Turns, then the turns between two rows, first turn first; the first pair answered
turn revet:
[ 15  31  12  -1  -3  46   0   6 -13   4] |-> [ 10  35  18   2   0  40  -1   6 -13   2]
[-28   9  17  19   3  -8 -12   2   7 -19] |-> [-19  12  25  13  11 -29   0  -6   0   4]
[  4   4   9   3   4  21 -15  11  14 -25] |-> [ -2  13  23   8  12   5 -14   7  13 -18]
turn bip:
[ 16 -24 -21 -18   1   5   8  10   1  -5] |-> [ 25   5  -2 -12  14  28   3  12  -2   1]
[ -4  17  33   1 -11  46 -26   2 -11  -8] |-> [-26   9  21   0  17 -30 -40   9  11 -16]
[-25  13  13  14  14 -29 -11   4  11 -17] |-> [-21 -26  -8   3 -30  -9  12  -3  -5 -20]
turn taf:
[ -5  -4  28  10 -15   4  23 -23 -23  20] |-> [-27 -12   5  11   5 -45  -3  -5   8  -6]
[ 12  -2 -18 -12   5 -11 -15   9  11  -3] |-> [ 24   8  -5 -12   0  17  -9   6  -1   5]
[ 27 -11   5  -7   2 -17  -3  11  -8  21] |-> [ 24  -5   1  -4  11 -18 -12  16   0  16]
Then:
Between the rows of a pair lie two turns.
[ -5  -9 -11  -1 -14  13   2  -1  -6  -5] |-> [-13   2  -7   3   9 -15  -8   2   5  -5] -> bip bip
[ 6 36 14 -1 27  8 -1  1  3  1] |-> [-11   1  -7  -6  16 -42   9  -3   8  -5] -> taf taf
[14  9  7  0  5 21  3  2 -7  7] |-> [ 10  -1  -6  -7  19 -15   1   4   2   9] -> bip revet
[ 11 -22 -23 -15 -11  12  -4  -2  11 -13] |-> [ 18 -17 -16 -13 -14  26  -3  -4   7  -8] -> taf taf
[ -6   8   4  19  11 -25   0   4   8  17] |-> [ 15 -13 -19  -1   0 -12   7   5   4  26] -> revet revet
[ 18  -7 -20  -5  13 -17 -13   4   2   2] |-> [  8  -5 -22   1   9  -6 -23   9   7 -13] -> revet revet
[ -5 -10   2   5 -15  -6  20  -5 -11   0] |-> [-11  -5   5   8  -4 -23  13  -1  -7  -1] -> bip taf
[-26   6  -5   3  19  -5 -17  16   6  -6] |-> [-14   5  -1   1   1  37  -5  10  -9  -2] -> bip bip
[ 21   0 -13  -2 -11 -10   1  -4   4   0] |-> [ 20  12  -4   2  -2 -12  -5   0   7   2] -> bip bip
[ -7   6   7  -1   8  12 -22   3  21   1] |-> [-16 -12  -1   0   2 -11 -17  -1  24  -2] -> bip revet
[-11 -40 -24  -8 -29 -10  14  -3  -4  -8] |-> [  5  23  25   9  -4  44   1  -1 -12   2] -> bip revet
[ -8  -7   6   8 -10   3  11  -7  -5  -4] |-> [-11  -2  10   9  -4  -7   9  -7  -4  -3] -> bip taf
[-29  -5   8  20  -2 -15  -9   2  12 -24] |-> [-9 20 37 22  7  3  1 -9 -3  2] -> taf revet
[ -6  -3  -6  -4   5  -4 -18  16  -7 -21] |-> [ -5   9   7  -2  15  -9 -18  13  -6 -13] -> taf bip
[  2  -7 -16 -18  -9   9  -1  -1   1 -11] |-> [ -3   7  -8 -14  13  -7 -12   3  11 -12] -> bip bip
[-10 -31 -20  -1 -23   5  -4   2  -3 -16] |-> [-16   2   3  16 -11  26 -17   6   1 -26] -> revet taf
[ -3 -19 -26 -16  -6  -7 -15   6  18 -13] |-> [ -4   9   2  -1  -7  33 -19   6  12 -20] -> bip revet
[-21 -11  -3   5 -21   2  -5  -5  -2 -19] |-> [-23   9   7  10   1  -7 -17   0   6 -18] -> bip bip
[ -6 -22 -32 -11 -12   4   8 -15  -4 -15] |-> [-16  13 -14   6  16   5 -19  -1  14 -31] -> taf revet
[  9  22  12  13  16 -11   4 -10 -18  14] |-> [  4  -6   0   6  -7 -18  18 -16 -24  13] -> taf bip
[ 12 -14   7 -12  -2 -14  28 -11 -23  28] |-> [  2 -27 -19  -9 -24  27  12   5 -11  -9] -> revet revet
[-13 -10 -20   5 -17  15  -8  10  10 -31] |-> [-24  -5  -5  14 -19   9  -4   4   6 -32] -> revet bip
[  0   1 -19  -5  23 -27 -11   4  12   3] |-> [ -8 -17 -27  -1 -17  18  -3   3   2 -17] -> bip revet
[ 19 -11 -14   3   0  17  18  -8   0  12] |-> [ -2  -3  -9  18  -3  28   4   0   8 -14] -> revet revet
[ 27  10  10 -12  18 -10   6  -7  -8  40] |-> [ 20   9  -6 -14  31 -27 -14   8  11  25] -> bip taf
[ 13  21  20  12   8 -12   0  -8  -5  10] |-> [ 16  -1  -2  -2   7 -33   3  -7  -1  15] -> revet taf
[ 14  14  29   3  15 -13  15 -12 -18  34] |-> [  8 -25   1  -8 -17 -13  26 -14 -23  23] -> taf bip
[-16  12 -17  12   7  15 -23  22  14 -27] |-> [-10  15  13  20 -17  40   5   1 -14  -8] -> taf revet
[ -5  17   5   5   9  17 -14   5  19 -32] |-> [-18   4   2   6  12 -22  -8   1  21 -29] -> bip revet
[10 26 13  8 16  7 -3 -4  6  9] |-> [ 11  24   6   7  18   6 -10   0  13   2] -> bip taf
[-1 11 17  3 12 16 16  6 -5  5] |-> [ -3  -6  -1  -7  16 -18  18   7   0  10] -> bip revet
[ 17   4  -5 -14  -3  28  10   4  -6   7] |-> [ -3  20  -3  -2  23  -3 -13  13  13 -10] -> revet bip
[ 31  14 -11 -10  11  46 -12  11   1  11] |-> [ 12 -30 -11  -9 -31  16  26 -10 -19  17] -> revet taf
[  0 -12  -3 -26 -12 -24   2  -6 -11  11] |-> [  5  20  17 -17  12 -17 -11  -2  -6  17] -> bip bip
[ -2  -4 -11   5   0 -13  -4  10  11 -14] |-> [  4 -11 -10   2 -17   8   5   3   0 -11] -> revet bip
[  1   8 -24   3  -8  35 -21  21   5  -8] |-> [ -8 -10 -38  -1  -8   7 -21  21  11 -11] -> bip bip
[ -6 -10   5   1 -21   0   6   5 -38   5] |-> [ -4  18   7   6   4  17 -20  20 -22  -8] -> taf taf
[-25 -28 -18 -16 -12 -41  34 -23 -11   5] |-> [-21  21 -27  -6  31   1 -27  19  27 -34] -> revet taf
